A single turn carries every row of the set below to another of its rows. Some are shown first; where does it send the rows asked next?
tilim: [-19   6  -9  -1  -3 -11 -13 -15  22 -28  -5   1 -48 -14]
mag: [ -5  28  17  -4 -24 -19 -12 -19   9 -27 -13 -15 -24  -3]
Febad: [ -3  20 -11 -11   1   1  -9  -6  24  -6   0  -3 -20 -12]
sazik: [ 10  16  19 -19 -12 -12 -16  -4   3 -33 -19  -1 -44  -8]
geb: [-17  19  13  18   0 -10  -9  21  26  -4  -5  14 -32   0]
buni: [-32  27  13 -10  -2 -19  -6   8  -8 -11   5  -2 -47 -14]
Zaboz: [ -6  19  -8 -12   9  -4 -10   0  18 -10   8  -9 -20   0]
Rafaz: [-36   8  16 -12   6  -3   2  -5  26 -26  -7  16 -38   0]
paro: [  1  14  36 -24  -5 -10  -8   7   7 -29 -16   6 -40   4]
natig: [ -8  22  39  -1 -21  -9  -7  -6  29 -11 -20  -1 -25   0]
gurep: [ -6  31  39  -9   5 -17  -5  -5  21 -22  12 -13 -31 -20]
vumo: [ 13  12  21 -16 -10 -17 -17   3   5 -27 -11  -4 -49  -2]
Gubu: [  6  13  35 -21 -11  -8  -8   4  13 -20 -19  11 -45  -4]
rif: [-21  27  -6  10  -1 -21 -10  10   0 -22   7   2 -28   4]
bis: [-16  29  -9  12 -17 -12  -9  -1  12 -12  -8  13 -32 -18]
Kavez: [ -4  33  34  -8   4 -15  -7  -9  21 -27   6 -14 -27 -26]
dibo: [-13  22  41  -4 -10 -15  -8   0  19 -21 -12  -9 -20  14]
kov: [  1  21  20   3 -23 -25 -14 -10  13 -14  -2 -17 -35   4]
Geneg: [-30  28   9   7   3  -3  -6  10  15 -26 -18  15 -14  -5]
zab: [-28  18  19   1  12  -4 -22  15  14 -25 -22  -8 -33 -22]
zifa: [-21  13  20   8  10  -8 -23  20  20 -13 -16  -9 -42 -20]
Kela: [  0  19  16  21  16 -10  -8  -2  11 -19 -25   9 -44  -1]
niz: [-20   4  -7  -2   4 -16 -14  -9  17 -32   4  -5 -47  -2]
peri: [ -9  30  14   8   4 -14   6 -13  -4 -14 -17  19 -47  -4]
Kenur: [-30   3  17  -6   4  -6   0   0  32 -14  -1  16 -47   1]
Zuke: [-15  22   3 -19   8   5  -1  -1  23  -8  -1   4 -12  -3]
teda: [  0  30  34  -4   2 -16  -8  -7  26 -19  10 -14 -34 -25]
Fip: [-30  28  11 -10 -10 -14  -6   1  -2  -5  -4   4 -49 -27]
Mub: [ -8  17   4 -13   7   2  -2   5  28   4   5   4 -22   0]
sezan: [ -4  22  16  17  18  -9  -7  -5   6 -27 -28   8 -38  -1]
Pesup: [ -8  29  15   9   9 -18   5  -8  -7 -15 -10  15 -47   4]
kap: [ -5  33  37  -8  -1 -13  -4 -10  25 -20   6  -9 -31 -28]

Zaboz -> Mub
zifa -> Fip
bis -> Geneg
Now find these:
niz -> Kenur
kov -> natig
sezan -> Pesup
Gubu -> sazik
teda -> kap

A single turn carries every row of the set below to another of its rows. Some are shown first; where does it send the rows asked next?
Muvad: [ -2   4  -5   1   2  -2   9 -33 -14  31  18 -39 -27 -10  14  -8 -24   0
   9 -17 -23 -54  24  -4  -3   5 -32  13 -21  22 -17  -3  21]
Sek: [  0 -17  -7 -13   9 -19  -2 -29  27  24   9 -35  -5 -18  16  -8 -29  -5
  26  16  -4 -51  14  19  16 -10 -34 -14 -16  32   5  -3  15]
sigog: [ -8  -9 -12 -26   4  -4   5 -38  13   6  -5 -29 -11 -12   1  -3   4  18
  10  -8 -13 -42  18   2  24  -4 -24   4 -10  15   4   4   1]
neti: [  5  -2 -27 -16  34  -9  10 -35   8   6 -10 -33 -10  14   6  -3  -7   5
  12 -12  -9 -22  32   4   6 -15  -1  16 -15  13  20   1  13]
nen: [-18 -18 -23 -25  -2   3   1 -36  23  15  -1 -34 -12 -13  11  -6   4  15
  15  -2 -23 -35  22   0  13 -16 -27   7  -4  17   4   2   7]
Sila: [ -3 -10 -36  -4  25  -8   2 -37   6  11  -9 -39  -5   7   8  -9  -9  10
   9 -19 -17 -20  34  -5 -11 -21  -4  12 -12  11  19  -3  16]
Puli: [-16   7  -5  26   4 -15  12 -19  11  35  13 -32 -27 -15  24  -4 -17   0
  19 -11 -23 -16  34   0   2 -28 -16  -5  11  25   5   3  16]
fogal: [  1   6 -11   0   3  -1   0 -28 -13  35   8 -38 -32   1  10  -3 -12   4
   5  -8 -31 -44   8  -6  -1  -3 -24  36 -29  21  -8   2  26]
Rir: [ 12  -3   2 -11   4 -25  26 -32 -20  34   5 -28 -23   7   2   1 -21   9
  21   4 -36 -25  28 -10   5 -20 -28   5 -10   8  15  16  27]
Lusa: [-19   2  -1  16  13 -33  20 -25  18  31   9 -42 -20  -7  24  14 -17   9
  19  -9 -47 -33  33  13   5 -19 -26   5   0  33   3  -5  18]
luzut: [ -7  -3   2  -4   3 -27  -8 -33  -8  22  10 -53 -29 -11  -1   2 -21 -13
  37   3  -7 -27  24  -3  13 -23   1   6 -26  34 -19   4   4]
ter: [  1   5 -20  11  20 -25  27  -8   2  20  15 -42 -39  16  12   2  -8  -2
   8   6 -27 -22   4  16  -1  -1 -20  -5 -17  17  15  13  35]
lenur: [ -5   8   6  14  10 -30 -13 -17   8   9   5 -53 -13   5   7  10   1  -1
  24   0 -24 -22  17  -4  25 -28 -12   7 -30  22  21  17  22]
vibu: [  3   1   0   0  -1   1   9 -22  13  30  28 -32 -51  -5   2  -3 -15   1
  17  10 -16 -23  -8   1   3 -14 -22  18 -27  24  -5  13  25]
Gavof: [-12 -15 -15 -15  -4  -3   2 -38  15  14  -7 -33 -12 -12   0   2   9  15
  11  -3  -8 -38  17   2  20 -10 -24  -2  -2  13  11   1   5]
pato: [ -9  10  -4  13  18 -27 -11 -21   3   8  19 -50 -23  -4   7   8  -2 -20
  16  -6  -9 -26  18  -6  11 -19  -6  -1 -32  45   0  -3   7]
sini: [  6   1  -6   5   2  -2  18 -32  22  33  43 -34 -37  -3  15  10 -14  -2
  28  -7 -13 -25   4   8  -1 -22 -23  17 -31  30   1   6  28]
suvi: [ 15  -4 -25  -2  28 -24   7 -28  23  15   8 -45 -10  -7   2  13 -45  -4
  23   3  -5 -40  32  16 -13 -18  -3  -1 -26  28  19  -2  23]
nifav: [  4  12  -2   4  16 -32  27 -11   0  20  20 -34 -38   2   0 -18 -17  -3
   7  14 -26 -21   5   6  -9  -6 -20  -4 -24  32  10  11  30]
rabet: [ -6 -17 -16 -17   6 -20   2 -28  34  16  10 -37 -14 -17  17   0 -31  -1
  25  19 -14 -44   7  16   3  -4 -36 -13 -22  26   6  -8  10]
sok: [  7  -9 -10 -18   5 -22   1 -33  26  16  11 -33  -5 -18  20  -6 -27  -1
  25  11   0 -52   2  18  17  -4 -28  -7 -26  30   5   2  11]
mak: [ -7  -9  -9  23  14 -32  10 -41   5  33   0 -45 -23  -6  18  31 -26   3
  30  -1 -39 -31   8   6   1 -14 -29  16  -5  19  -2  -5  17]
losap: [  2  -2 -30  -7  28 -11   6 -45   7   8 -10 -45  -5  15   6   1  -6   1
  14 -13  -8 -18  32   2  -3 -15  -5  20  -6  14  21  -8  15]
tera: [ 17  -2 -30  -3  28 -21  10 -25  21  14   7 -39 -11  -3  11   9 -39  -5
  25   2   3 -40  23  15  -6 -15   3   1 -34  26  21   3  20]
Tuzer: [ 11   8  -2  -7   6 -32  21 -27 -18  32  10 -32 -21   2  -1  -3 -17   6
  11  -2 -41 -33  26 -11  -7 -19 -19  18 -32  27  16  11  31]
sikit: [ 12 -11 -26  -1  29 -28   5 -33  20  15   6 -38  -8  -4   9   5 -44  -2
  26   5  -8 -28  24   9 -21 -20 -10  -7 -32  20  25  -8  20]
Niv: [-11   2   5   2   5 -33 -13 -19  -9  18 -13 -64 -17   0   4  -4 -17   1
  29   7 -21 -34  21   3  24 -11  -8  10 -21  14  -7  17  19]
Vef: [ -4  -5 -17  37   7 -15   4 -34  -3  35   3 -39 -29 -13  20  11 -27  -4
  25  -6 -15 -17   7  -5  -5 -18 -21   2   6  12  -1   0  12]

ter -> sini
Sek -> Gavof
Now find these:
pato -> luzut
nen -> Sila
fogal -> Tuzer
Puli -> Vef
neti -> tera

A single turn carries every row of the set below to another of its rows. Some are shown first; where does it send the rows asked next?
rute: [  7   6  14  -5  18   2 -11 -13  19  -2   3 -11  15]
rure: [-18  -4 -29  -6  11   5   4  -3 -11  -3   3   0   1]
Mafe: [  9   2  -9  15   3 -18  12   2 -14  13   3   4 -11]
leduk: [ -5 -14 -17   3   4   3  18  10 -10   3  15   7   3]
sov: [  5  20 -18  -5   8  15   2   5   0   5   9  18 -15]
gena: [ 15   2  21  10  15   4   9 -19   2   9 -11  -4   1]
Gis: [ 28  -1   3 -14  -6  -3  -9  -5  21   6   1  -1  -8]
gil: [27 -7  7 -1 26  7 -8  9  1  4  2  2  6]
Reris: [ -7  -7 -13  -7   8 -12 -12  -9   3  -1  16  21   5]
Meno: [ 20 -10   3  16   5  17   3 -19   9 -11   2   9 -11]
keko: [ -4   8  12  -5  13  -4   1 -19   3  -1   2 -12  21]
kizi: [-22  16  -9  -2  15  10  -3  -6  -3 -13   4 -11   8]
Pabi: [ -6  27   4  -1   2  16 -10  -5  12 -15  -1  -9   5]
mura: [-14  -3 -28  -1   2  -6   7  -2 -17  -1  -7  -4  -4]
Bala: [ 19  -9   8  10   3  16   2 -17  11 -10   3  12 -14]
tunag: [-12  22  -7  -2   4   3   1   0 -16  -5 -13 -16  -4]
Koto: [  6 -16 -17 -16 -10  -6  -6   7  -3 -12   3   6   6]
vipe: [-12   7 -31  -5   7   5   4   8 -12   0  -2  -5  -6]
neb: [  6   2  13  -1  13   1 -14  -7  25   0   4  -8  13]
zorug: [ 13  23  11   1   1  16 -12 -10  14 -12 -11  -5  -7]
tunar: [  3  18  18   6   7   4   6 -10 -16  -5 -17  -6  -1]
peluz: [ 11  -1 -19 -12  -1  22  16  -2  -8  -7   4  15  -5]
nir: [ 29   4  -5 -15  -8  -2  -9 -10  19   4  -3  -4  -7]
ladam: [-18   7  -5  -1   7  -5   7 -19 -14  -6  -5 -14   8]
vus: [ 13  18  13  -1   0  18 -12  -8  12  -6 -14   2 -12]
bon: [ -1  -4 -19 -10 -10   5  16   2 -13   3   2  14 -10]
Popo: [ 15 -10 -15   6   4   1  20  16  -7   3   9  -6   3]
mepup: [27 -8 13  1 24  7 -4  7  5  6  3  4 -1]
Fotu: [ -3  -5 -19 -13  -5   1  -1  21  -5  -2   8  10  -1]
gabok: [ 14   4  21  11  16   2   5 -20  -2  -2 -14  -6   0]

sov -> Reris
neb -> gena
tunar -> Pabi
Now find these:
leduk -> bon
peluz -> Koto
gabok -> zorug
vipe -> rure
gil -> Meno
tunag -> kizi
Bala -> Gis

A single turn carries every row of the set below to another of its rows. Some are shown first; where does it send the rows asked next?
kosok: [ -3   8  19  -7   6 -36   2 -25  -3   2   4  -5  -2  15   5  14  -9   9
   4   2  16  22   3  -2 -14  -3 -16   9   1]
Rapa: [ -8  -4  -5  -4  -9  12  16  -7 -12 -18  16   1   7 -11 -13   6   0   7
 -10  22  -9 -10  -1   2   2  -1  13   3   0]
Nar: [  4   1  25  15   8 -12  -6  17   7   8  -3  -6  -6  -6   0  10 -21   0
   6  -7   7   2  29   1   7  20   0  -6   1]
vaguk: [ -5   7  31   4   8   9   9 -12   2   5   8  -7  -8  -5   0  23   9  -8
  16  11   3  22  15  10   1  -2 -18  -7   0]
rumur: [  8 -31  -6   3   9 -19  -9  -2   4   5   3   3   1  -8   5   6   0  -3
 -23  -2   1 -15 -11 -21 -17 -10  -6 -16 -11]
kove: [  3   0  28  19   5   6  -1  15  -2   1   3 -17  -5 -12   4   6  -8  -6
  12  -1   1   5  23  -2  12  17 -10  -7  -2]
puv: [ -8  13  16 -16  14 -36   5 -25   2  -1  11  -6  -8  12   3  20  -2   1
  -3   4   3  21  -4   0 -20   0  -9  -1  -2]
feger: [ -3   4  23   7  14   4   1  16   5  -1  10 -17 -13 -15   2  13  -1 -14
   3   1 -14   3  15   2   4  20  -2 -19  -6]
duvok: [  0   6  32   8   6  -5   4 -11   5  12  -2   1  -3   2  -2  22  -7   0
  16   5  18  21  25  11   1  -1 -15   1   4]
bura: [  7   3   1  14  -4 -15 -11 -14  23  -6 -14 -21   8 -16   3  -7   4 -13
  -4  20   6   0 -18  -7  -4  -9 -20 -16  -1]
Tuvit: [ -8  -1  -9 -11  -4  -5  12  -5  -2 -13  13  10   4  -6 -17  12 -10   8
 -18  17  -7 -13   3   5  -8   4  24  -1   0]
Som: [ 10   2   0  16  -5 -25 -14 -13  26  -1 -21 -16  11 -12   1  -7  -6  -7
  -5  16  15  -1 -11  -7  -5  -8 -18 -11   2]
ves: [ -9  11  25  -7  18  -4   8 -10  12   7  11  -1 -13  -3  -4  32   6 -12
   5   8  -3  19  13  14 -10   3  -4 -16  -2]
kas: [ -4   7  22  -2   3 -20   5 -27 -10  -4   9 -14  -1  10   8  10   1   5
   9   8  10  25  -2  -4  -8  -6 -24  10   0]
Sar: [  7   4  -4   8   0 -32 -14 -11  32  -1 -19 -12   7 -12  -1  -2  -7 -10
 -11  15  10  -3 -13  -4 -11  -5 -10 -18   1]
bavos: [  4   5  -4   7   1 -23 -11 -13  30  -5 -13 -18   4 -16   1  -2   4 -15
 -11  19   1  -2 -19  -4 -11  -6 -13 -22  -2]
latek: [ -2   6  20   4  17 -14  -4  18  13   5   4  -6 -13  -9  -3  17 -14  -9
  -3  -6  -6   1  21   3  -2  23   8 -18  -2]
Merez: [ 12 -34  -2  12   2 -10 -10  -4  -4   3   1  -2   6  -8   8   0   1   0
 -14   1   6 -13 -10 -23  -9 -13 -16  -9 -10]
fara: [ -4  10  25  -3  15 -18   2  -9  15  14   1   7  -9   4  -6  30  -9  -3
   5   2  12  18  23  14 -10   3  -2  -8   2]
kep: [  7   5 -24 -12 -10   4  -8  -3 -10   7   2  -1   5   4  -9  -9  -9  14
   6  -2 -10 -15 -10  14   2   6   1  -8  -4]
fibi: [  8   5 -24 -12  -9   2  -8  -3 -10   7   2   0   5   6  -9  -9 -10  14
   5  -2  -9 -15 -10  14   1   6   1  -8  -3]
gire: [  8   6 -24 -12  -9   2  -8  -3 -10   7   3   0   4   5  -9  -9 -10  14
   6  -2 -10 -15 -11  14   1   7   1  -8  -4]
rap: [  7   5 -23 -11 -10   4  -8  -2 -10   6   2  -1   5   5  -9 -10 -10  14
   6  -2  -9 -15 -10  14   2   7   0  -7  -3]
tova: [ -2  -7  -2   4 -16   7  12  -6 -14 -14   8   4  13  -7 -13   1 -11  16
  -4  18   5  -9   8   0   6  -2   9  14   4]
vik: [ 11 -33  -4   9   5 -20 -11  -3   1   7  -2   3   5  -6   6   2  -5   2
 -19  -3   9 -14  -5 -22 -14 -12 -10  -9  -9]
tikur: [  8 -32  -4   7   6  -9  -8  -3  -1   1   5  -3   2 -11   8   4   6  -5
 -19   2  -2 -13 -14 -22 -14 -12 -12 -15 -12]
tik: [ -3  -5  -6  -4 -11  -9   9  -5  -5  -8   4  13  10  -2 -16   7 -20  17
 -13  13   7 -12  12   3  -2   1  21  10   4]
Raso: [ -9  11  18 -11  10 -20   8 -27  -5  -7  17 -15  -7   8   7  16   9  -2
   3  10  -3  23  -9  -2 -16  -3 -19   0  -4]

vik -> rumur
kosok -> puv
Sar -> bavos
Now find these:
latek -> feger
Rapa -> tova
duvok -> fara

